One turn moves each row of this set onto another row. After a few examples, where does it send each row asked below?
tul: [-3.07  2.09  0.45 -1.59  3.12  0.73  0.10  3.14  0.74 -0.57  2.30  0.56
 -2.69  3.37 -2.49 -0.89  0.20 -3.60  0.81 -0.29 -1.06 -0.82  1.90]
Ripep: [-0.63 -0.97  1.43 -4.04  0.50 -0.81 -1.32 -3.04  0.25 -1.02 -0.74 -0.57
  0.50  2.78  2.43  0.38  1.41 -1.28 -1.71  1.72 -3.05  2.20 -0.60]
Rekaz: [ 1.06  2.24 -0.33  0.34  1.87 -0.76 -2.91 -4.10 -0.73 -0.80 -2.60 -1.50
 -2.10 -0.50 -0.26  0.01  0.82 -0.80 -2.27 -0.02 -0.46 -1.70 -0.11]
Lek: [-0.36 -0.59  2.34  0.11 -1.71  1.93  1.19  3.16  2.17  1.42 -0.12 -0.09
 -0.56  0.47  1.32 -0.54 -0.86 -0.80  4.35  1.31  0.90 -3.52  0.87]
bofin: [ 0.38  0.80 -1.29 -0.99 -0.90  2.10 -1.37 -1.53  0.28 -0.40 -2.85  2.04
 -0.06 -3.21  1.35 -3.00 -1.67  2.44 -2.08  1.31 -0.82  1.96  0.37]
vime: [-0.48 -1.01 -1.47 -0.43  0.80  1.21  4.48  4.12 -0.82  1.26 -1.47 -0.17
  0.17 -0.28 -0.50  1.91 -0.15 -0.21  0.99  2.99  3.20 -2.43 -2.79]
les: [-0.95  1.60  0.62 -1.39 -0.28 -0.15  0.28 -1.65  2.69  0.40 -0.49 -0.22
 -1.53  0.71  2.67 -2.36  2.13 -1.29 -1.60 -1.86 -2.18  0.18  3.33]
lomuf: [ 2.35  0.31 -0.66 -0.60 -0.67 -1.06 -0.57 -2.02 -0.99 -1.46  2.56 -2.73
 -0.31  0.82  2.68  0.78  1.15 -0.56 -0.46 -2.55  1.40  2.04  1.00]
fasip: [-1.25  1.87 -2.88  0.76  2.92  1.39  1.19  2.53 -1.00  0.74  0.22  1.94
 -0.49 -0.80 -2.51  2.52 -0.51 -1.64  2.51  2.36  1.51  0.25 -3.95]
vekez: [-1.93 -0.63 -2.25 -2.54  0.63  0.28  0.86  0.82 -0.25 -0.25  2.29  0.37
 -0.94  1.71  3.29  2.60  0.30  1.81 -1.38 -0.25 -1.43  3.43  3.41]
fil: [ 1.44  2.87  1.66 -0.02 -2.34  0.42 -0.17  0.53  1.74 -1.44 -0.67  1.18
  0.07  2.79 -0.01  1.68 -0.72 -0.17  1.96 -2.64  0.46 -3.20 -0.47]
vifiv: [-0.08  1.69  1.38  1.42  0.52  1.68 -0.01  1.04  2.54  1.03 -2.50  1.40
 -0.90  0.04 -3.09  0.95  0.04 -2.48  2.24  0.74  3.82 -1.60 -1.64]
pafa: [-2.59  0.10  0.33 -1.48  1.51  0.77  0.29  2.87  0.39  1.66 -0.57  2.39
 -1.06  1.36 -2.54  0.88  0.19 -2.26  1.72  3.62 -0.01 -4.08 -2.22]
rala: [-2.38 -0.58 -1.74 -0.29  0.54  2.33  3.78  4.56 -0.79  2.09  2.69  0.06
  0.24  0.36  1.63  0.09 -0.10 -1.48  2.46  1.93  0.13 -0.96 -1.89]
kiro: [-1.50 -1.50  0.81 -2.48 -1.21  2.52 -1.25  0.95 -0.84 -3.09 -0.22 -2.68
 -0.10 -1.47  0.64  1.04 -1.51 -0.02 -2.18  3.85 -3.01  1.67  1.12]
vof: [-3.62  1.62 -2.01 -1.41  2.80  1.32 -0.54 -0.96  0.41 -1.05 -2.82 -0.31
 -2.48  1.57 -0.23  1.73  0.84  1.22 -3.87  2.62 -2.98 -0.64  1.64]
numuk: [-0.69  0.09  0.96  0.46  1.79  0.58 -0.22  0.43  0.66  1.41 -1.80  1.37
 -0.61 -1.47 -2.56 -0.15 -1.19 -3.95  3.84  2.20  2.76 -2.21 -0.35]
bara: [ 0.42 -0.17  0.97 -3.78  1.45 -1.03  1.51 -3.39 -0.77 -0.12 -3.64 -1.24
 -0.57 -1.35  0.30  0.83  1.09  1.33 -2.25  2.42 -1.03  1.58  1.91]
kinug: [ 1.43 -0.34 -0.93  1.01 -0.35  1.89  2.37  4.31  1.48 -0.39  1.42  1.08
 -0.27  0.52  1.29  0.77 -2.05 -1.29  4.32  0.32  3.03  0.69  0.14]
Kofe: [-1.00 -2.15  0.43 -0.99  0.56 -0.20 -0.16 -1.45 -1.96  0.43  1.49 -1.27
 -0.77 -2.68 -0.43 -2.28 -0.13 -0.82 -3.19  1.06 -1.87  3.01 -3.00]
Bogo: [ 1.43 -0.14  0.37 -2.09  1.53 -2.26 -1.05 -1.18  1.80 -2.12 -1.62 -1.46
  0.24 -1.14  0.02 -0.42  0.43  0.95 -1.78  0.44  0.72  3.66  3.56]
lep: [-3.88  1.54 -3.06 -0.58  3.76  2.72  0.91  2.46 -3.63 -0.05  1.33 -1.52
 -0.55 -0.57 -1.12  0.12 -1.49  0.46  2.10  1.13 -0.76 -0.37  0.58]
Figiz: [-0.82 -0.61 -2.26 -0.91  2.63  0.73 -0.77 -1.23 -2.97 -1.14 -0.18 -2.31
 -1.49  1.57 -0.51  3.76  0.64  0.88 -3.87  0.88  1.58  1.77 -1.39]
Mimiv: [-0.86  1.98 -1.36  0.92 -1.19  2.94  2.39  0.10 -1.82 -0.38 -1.92 -2.56
  2.45  0.95  0.22  1.27  0.04  1.55  0.60 -2.10  2.63 -1.20 -2.15]
Bifot: [-1.46  1.19  0.09  0.41  2.06  0.24  0.27 -1.20 -2.73  0.99 -0.52  1.28
  0.20  0.75 -4.00  0.55  2.01 -1.47  2.01 -2.83  2.37  0.50 -1.57]
Mez: [ 1.82  0.39 -1.78  0.45  2.74 -0.22  1.45 -0.28 -0.01 -2.36 -2.38 -1.90
 -1.32 -1.47  1.60  0.32 -0.67  0.56 -4.31  0.86  0.51  3.97  1.88]
pafen: [-1.85 -0.19  1.26  0.73  1.16  1.81  0.11  1.41  2.80  2.05  0.22  2.10
 -0.92  0.83 -0.06 -1.21 -0.44 -4.60  4.29  0.08  0.82  0.34 -1.87]
mugul: [ 0.32  0.12 -0.98  2.39 -0.23  2.86  2.24  2.76  0.58  1.93  0.70  0.36
  0.14 -1.67  1.48  0.56 -0.97 -0.97  3.91 -1.62  3.12  1.21 -1.01]
teveg: [ 1.31 -2.07  1.68 -3.41 -0.32 -1.02 -1.27  1.32 -1.61 -1.38  2.21  0.76
 -2.35 -1.71 -0.41  2.82 -0.55 -0.40 -1.93  1.24 -3.18  2.60 -0.80]
Nos: [-2.05 -0.91  1.53 -0.50  2.16  1.32 -2.90 -3.22 -1.25  1.05  0.06 -1.10
 -3.04  0.89  0.30  0.88  0.11 -2.30 -0.76 -0.60 -1.25  2.40  2.79]
gezo: [ 0.42  1.50 -1.44 -1.08  3.10 -0.88 -1.38 -1.86 -0.06 -0.71 -0.79  0.05
 -1.62 -0.91  1.75 -0.12 -1.24 -3.92 -4.19  0.49 -0.56  3.69  0.63]
vuf: [-1.54 -0.13  0.99  1.53  2.75  3.20 -1.21  3.35  1.84  0.61  1.00  0.22
 -1.12  0.31 -0.14  0.50  0.45 -3.96  4.27  0.08 -0.43 -0.52 -1.79]
tuk: [ 0.33 -0.38  1.27 -3.65 -1.80  1.85  0.01  1.72  1.05 -0.68 -3.15  2.61
 -1.45 -0.35  0.99 -0.27  0.13 -0.08 -4.69  0.77  0.41  2.56  1.21]
kove: [-3.16  0.45 -0.09 -1.05  0.12  1.87  1.79  5.06  0.17  1.59  0.61 -0.40
 -1.22  2.14  3.03 -0.34 -2.04  0.10 -1.84 -1.10  0.27 -2.92  0.85]
mopor: [ 0.48 -3.05  1.39 -2.12  0.23 -0.51  1.18 -1.39  0.20 -0.67 -1.88 -1.02
  0.28  2.10  2.55  0.70  1.69  3.25 -2.36  1.48 -1.92  2.05  0.57]
Disi: [ 0.43 -0.40 -0.89 -1.53  1.88  0.99  0.18 -2.05 -1.92 -0.85 -0.74 -0.40
 -0.80  1.70  3.59  1.18 -0.95 -0.88 -3.20  2.49 -4.47  1.95 -1.61]
zuzi: [ 3.10  3.03 -0.83 -1.68  0.11  0.92  0.28 -1.43  1.18 -3.03 -0.16  1.40
 -1.88 -0.83 -0.46 -1.65  0.40  0.56 -0.90  0.53 -1.89  3.60 -1.64]
seze: [-0.67 -0.32  0.71 -0.35  2.54  2.24 -1.42  3.85 -1.95  0.30  0.65 -0.44
 -1.05 -0.63 -0.02  2.66  0.83  0.96  3.11 -3.82  1.61  1.27  0.57]
deku: [-0.58 -1.27 -1.73 -0.01  0.52  1.78  3.77  4.83  0.70  1.25  0.55  1.79
  0.33  0.52  2.24  2.12 -1.17  0.63  2.78  0.86  0.33 -0.78 -3.52]
felep: [-2.20  0.86 -0.49 -0.83  2.23  1.44  1.14  0.57  0.43  0.96 -2.25  0.72
 -0.23 -0.40 -2.08  1.04 -0.43 -2.31  3.34  3.70 -0.61 -3.89 -3.39]
mul: [ 0.78  1.43 -3.39 -1.85  0.06 -1.92  1.55  0.67  0.20 -0.98 -0.75  0.16
 -0.06  0.43  2.69  1.27  1.75  3.02 -4.17 -0.44  0.51 -0.61 -0.11]
pav: [-1.74  1.28 -2.98  0.49  2.43  3.56  2.50  2.51 -0.34  0.67 -1.63  0.61
 -0.95  0.31 -1.20  1.86 -1.95 -2.32  1.51  3.72  2.36 -0.89 -3.68]
Gifip: [ 0.28 -1.32  1.63 -0.20 -0.60  0.38  2.07  2.55  2.79  0.03  0.91 -0.13
  0.41  0.53  0.08 -0.77  0.92 -2.66  5.23  0.22  1.17 -1.30 -0.55]
vuda: [-1.50 -0.44  0.76 -2.26 -2.37  1.52  2.00 -1.06 -0.44 -2.42 -0.66  0.51
 -0.49  1.25 -1.51 -2.12  0.31 -1.71 -3.36  3.41 -1.39  3.06  2.32]
delu: [ 1.14 -1.14 -1.37  0.15  1.87 -0.36 -2.24 -0.05  0.31 -1.83  0.66  0.57
 -0.57  1.35  3.96  0.27 -1.23 -1.07 -3.47 -0.07 -2.23  3.89 -0.20]
letes: [ 0.80  1.08  0.42 -2.16  0.79  2.56 -0.88  0.69  0.87 -2.53 -0.14 -3.20
 -1.12 -1.12  1.10 -0.89  0.78 -0.05 -3.48 -0.60 -0.43  3.30 -4.38]
nanuz: [-2.37  3.09 -1.58 -0.36 -0.76 -1.03  1.34 -0.33 -1.25  1.58 -0.49  2.52
  0.07  1.24 -0.76 -0.77 -2.45 -0.41 -0.78  0.85 -0.97 -5.00 -0.20]
sokot: [-0.43  1.95 -1.80 -0.30 -0.82  0.98  4.72  1.93  0.05  0.70 -0.79  1.08
  0.96  0.60 -0.92  1.06 -1.10  0.30  1.88  2.88  3.52 -2.23 -1.38]

pafen turns into Gifip
tul turns into fil
And these:
teveg turns into tuk
lomuf turns into vekez
vuf turns into Lek
Bogo turns into delu

